Rotation paths and how fast each direction turns (degrees a step)
Each turn is a multiple of 5 degrees from 10 to 175, or 0.
Each row of a path follows its step; steps can be skipped.

step 0: [ 13  18  15 -12  10   4  -5 -16  18  19 -21  18 -11   2   4   4  -8 -26
   7   1  13  12  -4  -3 -18   8  19  19   6  -4   1  -9   2  -7   3  -8
   0  -1  -4  11 -11   1 -17 -11 -16 -15  -1 -17  11 -16   6   1  -8   2
  20  -3  -4  -1   6  -2  17   6  -1   5  13  24   2  10]
step 2: [-11  -8  -4 -16  -1   2  23 -20  26   6  12   0  -8 -13  18 -26  11   8
  12  -5  27  -3   5  22   2  -7  21  -3  -9   4  -6  16  -1  -6  -6 -22
   4   0  -1  -4  15   7  -8   5  -8  -4  -5 -18  12   0   1   9  -1  -7
  10 -12   6 -11   3  -2  -6   1  -8  18   5  15  12  -9]
step 4: [-14  10   8  -9   5  -8 -23 -12   9  22 -21  14   0  -4  16 -21 -26  13
  22  -7   6  -8 -13   4   7  -2  -6  20  -3   0 -10 -13  -9  17  -2  -6
   8  -7   1  11  -4   4   3   6  -9  -9 -16 -12  15  -6  11  13  -2 -18
   7   5   1  -5 -11  16  -8 -16  13  -1   1  11   7   3]
step 6: [ -3  19  25  -2   6   5  -4  15  20  -3  -3   6  -4   2   5 -19   6 -21
  -6   0  -1  15  -2  19  -5  -4  25  18 -11   6 -17  14   7   8   4   1
   8   8  -2  17  12  10 -16   2 -15  -5   2 -14  22  -5  23   8  22  -4
  11  -4  -2   9  10   3  -9   6 -16  10  -1   8  -3   6]
step 14: [-18   2  -3   2  13 -15  -8  14   5  15 -11  30  -3 -23  19  -9  -5  11
   4  -8  -1   5  -8   2   8  -9  18  25 -12 -12   6   7  11  18  13   5
  -6  -6 -12  -2   6   0  -5  25   4   4  -2  -3 -15  -5   7 -10 -11   9
  10  -3   4 -14  -3  27  -5   7   4   2  -4 -12  21  12]
step 17: [  8   4  -1 -17  15 -10  -5   3   4  17 -17  17   2  17  18  -5  -9  -3
   5 -14  24  -2  -8  22 -15  11  22  16   1  -5  -8 -29  11  14   5 -12
  -1  -7  11  -9   5 -11  -7 -10  -6   7 -12  -9  -4 -14  -1   7  -7 -17
   0  10 -17   2   0 -12   2  -2 -10   2   7   7   6  20]
step 18: [-11 -14  13 -13  24  -4  21   2   9   9   5  -9   6 -12  18  -4  -4  -2
   4   6  -4  15 -24  17 -24  -1  12   4  -8   2  12  -7  18  19  -7   1
 -17  -5  -6   5   6   7   8   2 -18  14  -4  -5  -7 -16 -13  -1 -21  -2
   6 -10 -12  -3  -1   7   2  10 -17 -17 -13   4  18   5]
step 25: [ -4   6  16 -11   5  13   7   4  10   0  11   4   0 -14  17  -3   6  -8
   3   4  31  14  -2   4  12  13  17   6  12  20 -16  -8  -8   7  -6 -12
  -3 -13  -1   5  10   6  -4  18 -23  -9 -16 -10  -7   4   8 -16   9  10
  30 -20  -9 -14 -12   5 -15   2  -8  -7  -7   1  -3  -8]
Speeds:
[ 2 -2  0  2  3 -3  4 -3  2  1  5 -1  3  5  2  0  3  3 -1  0 -2  0 -3  6
 -2  3  5 -2 -3 -1  2  1  8 -1  0  0  4  0  0 -3  2 -1 -2 -2  3  3 -3  1
  2 -1  2  1  5 -3 -1 -1  3  3  1 -5  4 -5 -3  2  3 -2 -3  0] => 70
[ 3  0 -1  0  4  0  5 -1 -1  6  1 -2 -4  0  0 -1 -2 -1  3  1 -2 -2 -4  0
 -1  0 -7 -4 -1  0  3  0 -1  0 -4 -3  5  1 -3 -4  4  1  8  0 -1 -4  1 -3
  0  2 -4  0  2 -2  2 -1  2  2  4  1 -3  5  3  4  2  1  3 -3] => 130
[ 2 -6  2  2 -4 -1  4  1 -3  1  5 -3  4 -4  4 -3  3  0 -2  1 -2 -1  4  0
 -2 -3  1  1 -4  0 -1 -1  1 -3  4  0 -1 -5 -1 -5  1  1 -2  4 -6  3 -4 -2
  2 -1 -2 -1 -2  7  2  2 -2  0  1  0 -5 -2  4  2  1  0  6 -2] => 65
[ 1  1 -2 -5 -3  0  1  5  3  2  1  2 -2 -1 -3 -1  1  1  0 -1  0  0  5  1
  0  2  4 -6 -2  2  2  3 -1 -3  4  5 -1  0 -3 -2 -2  5  1 -2  5 -7 -4 -2
 -2  4  0  1 -4  1  0  3  2 -2  0  4  4 -3 -1  3  3 -2  3  3] => 55
[-1 -3 -2 -4  1 -2 -7  3 -2 -2  1  3  1 -3 -1 -3  0 -4  3 -1  4 -3  3  0
 -2  1 -5  2 -3 -2 -3  2  1  3 -3  3  3  1 -4 -4  3  0  0  2  3  1  0 -3
  2 -2  1 -6  5 -4  1  3 -5 -1 -3  0 -3 -3  0  3  1 -6 -3  3] => 140
